Each named move below is a turn or a mirror, shown by a few rows before and after it. Which moves, in which order, take the first row of each later pair to the second? The first pair is answered.
move q786:
[  7.1  -0.5  25.2   8.2 -14.7  -6.2 -14.7   8.5  13.8   7.0  11.3   1.9
  -4.4 -18.6  -1.8 -22.5] |-> [ 19.9  18.1  16.1  -4.9 -13.1  -9.5  -4.8   9.5   9.2  -2.6   6.5   7.8
 -15.4 -20.5 -22.1 -20.5]
[ -3.2  -5.8   6.9  16.3 -26.0   4.9  -3.0 -12.1   1.2   7.4   6.2  12.3
   6.6  -4.4  11.6   2.3] |-> [  9.7  12.5  -3.9   2.2 -23.2   6.5   7.3 -14.9  -4.9  -1.4   3.1  19.0
  -6.1  -1.1 -10.2   5.6]
[ 10.9 -28.0   8.5  29.5 -30.7  -9.3  31.0  16.5 -23.6  11.9 -19.4  10.2
  26.5  28.3 -25.8  -0.1] |-> [ 13.6 -22.2   8.6  22.9 -27.6 -11.0  32.9  18.3 -27.2  10.5 -17.4  13.3
  26.0  26.6 -25.5   1.9]
move q550:
[ 28.9  -4.1  -3.4 -22.9  11.4 -38.3  -7.2  17.3  -6.9   7.5  -9.4  -5.6
  18.3  -0.8   4.7  18.6] |-> [  0.1  -2.7  -5.0  -9.9 -23.6   5.5 -40.8   6.2  -5.7  -9.7 -12.7  22.7
 -12.3 -16.2  21.2   3.1]
[-17.2  31.5 -37.6 -18.2 -10.5  21.5  25.4   8.5   4.1 -37.3   7.2   3.0
 -17.3 -11.7 -20.8  -8.2] |-> [ 17.6  40.3 -32.5 -40.0  16.1 -20.9  35.7   7.0   3.0 -20.0   8.1  -7.6
  -2.5 -12.1 -13.2   6.8]
[  2.5  37.8  -0.5 -25.8  12.2  -0.8 -30.0 -28.4 -13.1 -19.0  -7.8  17.9
 -14.3 -27.8  35.8  28.4] |-> [-44.3  23.5 -18.6   8.2   5.5  41.3  11.6   6.1  -9.0 -44.5 -17.5   2.9
 -12.8 -11.8 -11.2  -7.4]
move q701:
[ 32.9 -23.0  16.2  30.8 -16.3 -12.6  -7.7  14.7  -5.1  18.8  -6.0  -6.2
   9.4  -1.3  -1.0 -11.0] |-> [ 22.9 -23.4  18.2  28.4 -14.5 -10.1 -15.9  11.0  -3.0  22.3  -3.3  -7.1
   7.2  -7.2  11.2 -10.2]
[ 33.5   7.4  13.5 -21.1  19.6 -33.9  14.9  11.1  15.7   0.6  16.7 -13.6
   6.9 -12.4 -34.7 -14.4] |-> [  9.4  -0.4  17.7 -26.3  28.0 -33.4 -24.7  -2.6  23.4   7.5  23.2 -14.4
   7.0 -20.8  24.3   1.1]
[ -6.8  13.8  15.9  18.7 -41.7   4.7 -14.7  -2.2  -5.5   0.1 -12.8  27.4
 -19.9 -15.1  -1.6  -5.1] |-> [ -3.3  13.4  12.9  18.8 -42.8   2.0 -14.9  -1.3  -7.4   0.8 -14.8  33.8
 -19.0 -18.9  -6.0  -9.7]
move q807:
[ 33.2  13.3   4.4  -2.0  -5.2 -23.3 -11.5 -14.6 -12.5  12.9 -15.9  17.5
   5.3  -6.3  12.4  32.7] |-> [  0.7  36.1 -25.0  -4.8   1.9  11.8  -2.0 -16.3 -18.0 -20.7 -13.7  22.5
 -17.5  -6.0  -0.2  21.7]
[ 11.3 -24.6  12.9   2.0  -9.2 -14.9  25.0   9.0  -3.5  30.4   0.5   2.6
  -1.8   0.9 -13.4   5.1] |-> [  6.9  -4.1 -11.2  -9.4   0.1  -2.6  39.0   2.5 -13.1   7.2  -3.1   3.1
 -17.3   7.9 -26.7   7.6]
[ 15.6  -3.8   0.5   0.2 -17.1 -15.1   9.1  14.0 -15.0   5.8 -19.1  -7.7
  14.2  15.5  -8.1  15.8] |-> [ -3.7   9.4 -18.8  -5.0  -9.6   5.2  12.8  15.1 -16.3 -14.6 -15.8  -9.4
   2.5  15.6 -13.7   7.1]

(2 to 3 moves a pair)
[-59.5 -13.1 -10.2   7.7  12.2  32.6 -10.0  -0.1   2.1  -6.3  -2.9 -14.8
  -1.4  -0.4  30.9  -4.6] |-> [ -6.0 -37.9  27.5  33.5  -9.9  -7.7  11.2  20.3   2.8  26.5 -11.7 -20.9
  29.5  11.8  -3.6 -10.8] | q701 then q786 then q807
[-27.4 -16.2   4.6   4.9 -11.1  27.5 -20.2  -8.6   5.6   5.1  -4.5   1.1
  -3.0   9.8  30.4   7.0] |-> [-22.3 -23.4   3.8  13.7 -23.9  27.7  -4.7  -3.6  -5.7   5.8 -15.1   4.5
   9.1  18.7  11.8   7.7] | q807 then q550
[ -4.2  11.0  -5.2   6.1  26.1  -7.9  38.4  10.9  10.9 -21.2  16.9  -3.6
   1.6  15.2 -36.6  -1.6] |-> [-28.2   5.9  11.4   3.5  14.8  -0.5 -24.9 -14.6  25.8 -15.2  29.9   9.2
 -11.2  -9.4  33.9   5.1] | q550 then q807 then q786
[-21.8 -26.8  -2.4   5.3 -13.0  31.2 -23.4 -24.0 -32.3   7.7 -10.6   7.1
 -26.8   7.9  14.0  16.7] |-> [ 19.1 -24.6   9.2  11.7 -26.1   7.5   9.3 -11.7 -38.6  10.2 -18.9   7.7
 -18.7  19.6 -35.6  10.3] | q807 then q701
[ 20.8 -15.3  18.3   5.0  -1.2 -28.3   3.9   1.0  -1.8  20.3   3.4  -7.0
  21.3  -0.8   5.4   4.1] |-> [  6.5  -4.3  -8.2  -6.6  15.4 -17.5  14.1  -8.8 -17.8  14.0  -6.0  -7.6
  25.5  13.9  10.2  23.4] | q807 then q786 then q807
[ 17.7   6.3  -8.3  -2.3  -8.0  -8.9  18.6  -2.6 -17.3  -3.0 -16.1   1.9
   1.7  15.1 -20.6  13.5] |-> [  1.5   8.9 -15.2 -17.3   4.0  -5.1  -2.9 -21.9 -17.1  -2.0 -12.7   1.4
  -0.3  11.7  13.4  28.7] | q701 then q786
[-31.2 -28.3   7.5  25.6  -6.9  28.9  17.1  35.0  14.7 -11.2  -3.2 -25.4
  18.1  11.7 -20.1 -23.1] |-> [ 51.1  11.6  20.7 -27.1 -17.8 -21.1 -28.2 -16.5  -1.2  15.2  -0.2  15.6
   0.3 -13.5  11.7  25.5] | q807 then q786 then q550
[ -3.9  26.5 -10.4 -18.5  -1.1   7.1  -3.5  -3.6   6.9 -19.9   1.7   6.8
 -22.0 -14.8 -12.4  -4.4] |-> [-14.3   3.5   8.1  -9.1  11.3  -9.8 -26.8  -3.8  14.1   0.5  12.5  -7.6
  -3.2 -15.9  25.7   2.6] | q550 then q701 then q807
[ 12.2   3.8  -6.9  14.5 -11.5 -20.3  14.8  23.6  13.2  -5.0 -10.9  -4.3
  -7.7  -2.8 -27.8 -15.1] |-> [-17.7 -11.3 -15.9  30.1  -7.3  -3.7   8.5  24.0  19.1  -7.6 -11.4 -12.6
  -2.4  -4.9  -6.1 -19.2] | q701 then q550 then q701
[ -1.0 -10.6   6.6  21.4  -8.5  -0.5  46.0  39.4  -1.5 -17.9 -13.8 -27.1
   0.3  23.1 -55.9 -16.8] |-> [  6.4  35.0 -22.0 -22.3  14.5  -1.1  47.1  13.0  -9.9 -34.2 -13.3 -17.8
 -24.4  12.0 -49.2   7.8] | q786 then q701 then q786
